Q:
[[ 14 -31 -16 -13 -13  26  18  -1 -31  13]
 [  6 -19 -11  -9  -9  10   7  -2 -18   4]
 [  9   4  12  14  15 -14 -11   7  -3   7]
 [ 13   8  16  20  19 -16 -14   9  -5  11]
 [  8 -24 -13 -11 -12  17  12  -2 -25   9]
 [ 12   6  15  18  18 -16 -12  10  -4  11]
 [ 12 -30 -15 -13 -14  23  17  -1 -30  13]
 [  8   3  10  12  12 -13 -10   6  -4   6]
 [  8   3  10  12  11 -13 -10   6  -4   6]
 [ 10 -28 -14 -12 -13  22  15  -1 -29  11]
 [ 17 -35 -17 -15 -14  27  21   0 -32  15]
 [  4 -19 -11 -10  -9  11   8  -2 -18   5]]
A: 6

Q:
[[ -4 -17 -18  17  15   6  15   8   1  -3 -12]
 [ 20  19  -5 -14 -31 -33 -21  -9   7  10  28]
 [ 16   8   1  -3 -12 -18 -12 -16   2   0  12]
 [ 19  19  -8 -17 -33 -32 -20 -12   7  10  21]
 [ 18  18   8 -17 -29 -24 -23 -14   7   7  24]
 [  5   6  16  -2  -4  -5 -15  -4  -7  -2  23]]
A: 20

Q:
[[ 357  511  322  793  128  729  222 -579   45  281  408  107  -82   93]
 [  89  146  401 -254  611 -119  265  635  391  447  179  449  508  483]
 [ 110  309 -106 -129  566  122  558  665  631  -33   36  599  734  514]
 [ 235   33  480 -218  344  -67  371  291  329  557 -300  158  358  161]
 [ 362  236  258  374  528 -138  251   50  163   44  352  372  401  176]
 [ 197  168  450  177   -1   62  158  342 -132  447  111  -21   84   37]
 [ 387  578  375  680    5  338  -30 -384  108  202  637  255  293   31]]
A: 89

Q:
[[ -3 -26  -3 -27 -32   0 -41  17  10 -20 -17 -21]
 [-16 -32  17 -18  20  15 -13  14 -17  12  29 -20]
 [-20 -10  17 -29  10  -4 -17  26  14   1  14 -29]
 [-16 -23  12 -10  18   7   0  20 -17 -12  30 -28]
 [ -4 -41  13 -28  11  13 -34   8  -3 -29  18  -8]]
A: -16

Q:
[[-14  32 -10 -32  31 -20  15 -18]
 [-29  29  -9  -1  36   3   6  28]
 [-14   2  38 -19   6  27   5  48]
 [ 18  -2 -14  22  36 -37  25  10]
 [ -4  44  -7 -16 -27  18 -33  -6]
 [-33 -27 -11  12  44 -30   2  -1]]
A: -29

Q:
[[  4  29   8   3   7  10   5  -9]
 [ -5 -24   5  -7 -10 -18   7  -5]
 [  7 -24   9  -5  21 -18  14 -12]
 [  1   3  -1  -4  36   2  -9   8]
 [ 16   9   6  -1   6  -6  19  13]
 [ -1 -10  10 -14 -13 -20  -2  -6]
 [  8  17  -2   2 -19  22  -9   3]
 [  3  24   8  -3  23 -16  -8  10]
 [  1  38   3  20  17   7 -12  -5]
 [  0 -16   1   3 -29   0 -10 -13]]
A: -5

Q:
[[ -37   77 -141  368   43  313  434  366  210 -548  190  352  131]
 [ -37  212 -148  341    2  313  454  393  210 -427  187  356  131]
 [-302  846  -94  191   43  313  177  229  210  416  241  214  280]
 [ -37  547  -94  191   43  313  177  229  210  416  241  214  131]
 [ 103  212   68  191  346  313  -43   41  210  416  241  141  131]]
A: -37
---
[[ 88  88 234 240  84  40 164]
 [151  98  57  36  90 229 104]] 164

[[38 62 43 49]
 [34 17 71 84]
 [36 20 70 83]] 49

[9 6 9 2 6 4] 4

[952 600 616  23] 23

[ 6 31 52 87 72] 72

[32  9 42 86 35] 35

[[52 64 78 50 69 60 45]
 [42 91 80 67 19 78 69]] 45
---
Q:
[[ 54 -49 -36  19  44  54]
 [ 33  -3  70 -54 -53 -66]]
A: 70, -66

Q:
[[-37  56 -33 -43 -38 -44]
 [-51  54 -51 -55 -62 -39]]
A: 56, -62

Q: [-38  65 -67  40]
A: 65, -67

Q: [ 24  46  40  62  36 -54]
A: 62, -54

Q: [-69 -37  17 -38   8]
A: 17, -69

Q:
[[11  6  6  3 21 16]
 [19 51 59 19 22 25]]
A: 59, 3
---
-55  -35  -28   44   40
-15  -61   14   29   59
 -6  -62   24   25   60
value 25

 25  -42   67  -29  -20    1
 12   23  -14    1    2   20
 -1   38  -37   13    6   17
value 6

 25  -26  -14   60
-21  -13  -20   -8
-50  -29  -26  -18
value -26

 12   26   59    7
  4  -10   -7  -22
 -6  -15  -46    9
value -46

-32   21  -12   36  -21    4    6
 23  -27  -46  -10    3   22   18
-28   -3   68   18  -13  -16  -21
value -16

 -5  -38  -48   39   62
-23  -49   34  -54   12
-51  -60  -40   32  -29
value 32

 33   -8   11   -2   11  -23
 -9   -8   -1  -24   19   21
-37  -11  -19   11  -56   -1
value -56

 48   27  -32  -15  -18   -1  -23
 13  -22   63   -3   -2   20   15
-60  -14   31    0   23  -19    7
value -19

  5    5    2  -40   29  -10
  9   54   -4  -52   66    4
  3  -33    5   -9  -25    1
value -25
---
[ 18 -73 -17   2 -30] | 18, 2

[ 14 -44 -62 -28  28  49 -25] | 49, 28

[-11  17  61  24] | 61, 24

[-11  22   9  10  17 -61  51] | 51, 22

[ -3  -2 -63  28] | 28, -2

[[ 29  65  17  -1  47 -24 -14]
 [  4 -17 -18  14 -60  25  -6]] | 65, 47

[[-19   3  -2 -31 -31]
 [ 36  -2   2 -62  20]
 [ 16  -3   3  17  38]] | 38, 36

[[ -7   4 -12  17 -13 -28  14]
 [ -5  16   7 -66  -8  12  -7]] | 17, 16

[-48  30  73 -52  -5 -56 -33] | 73, 30
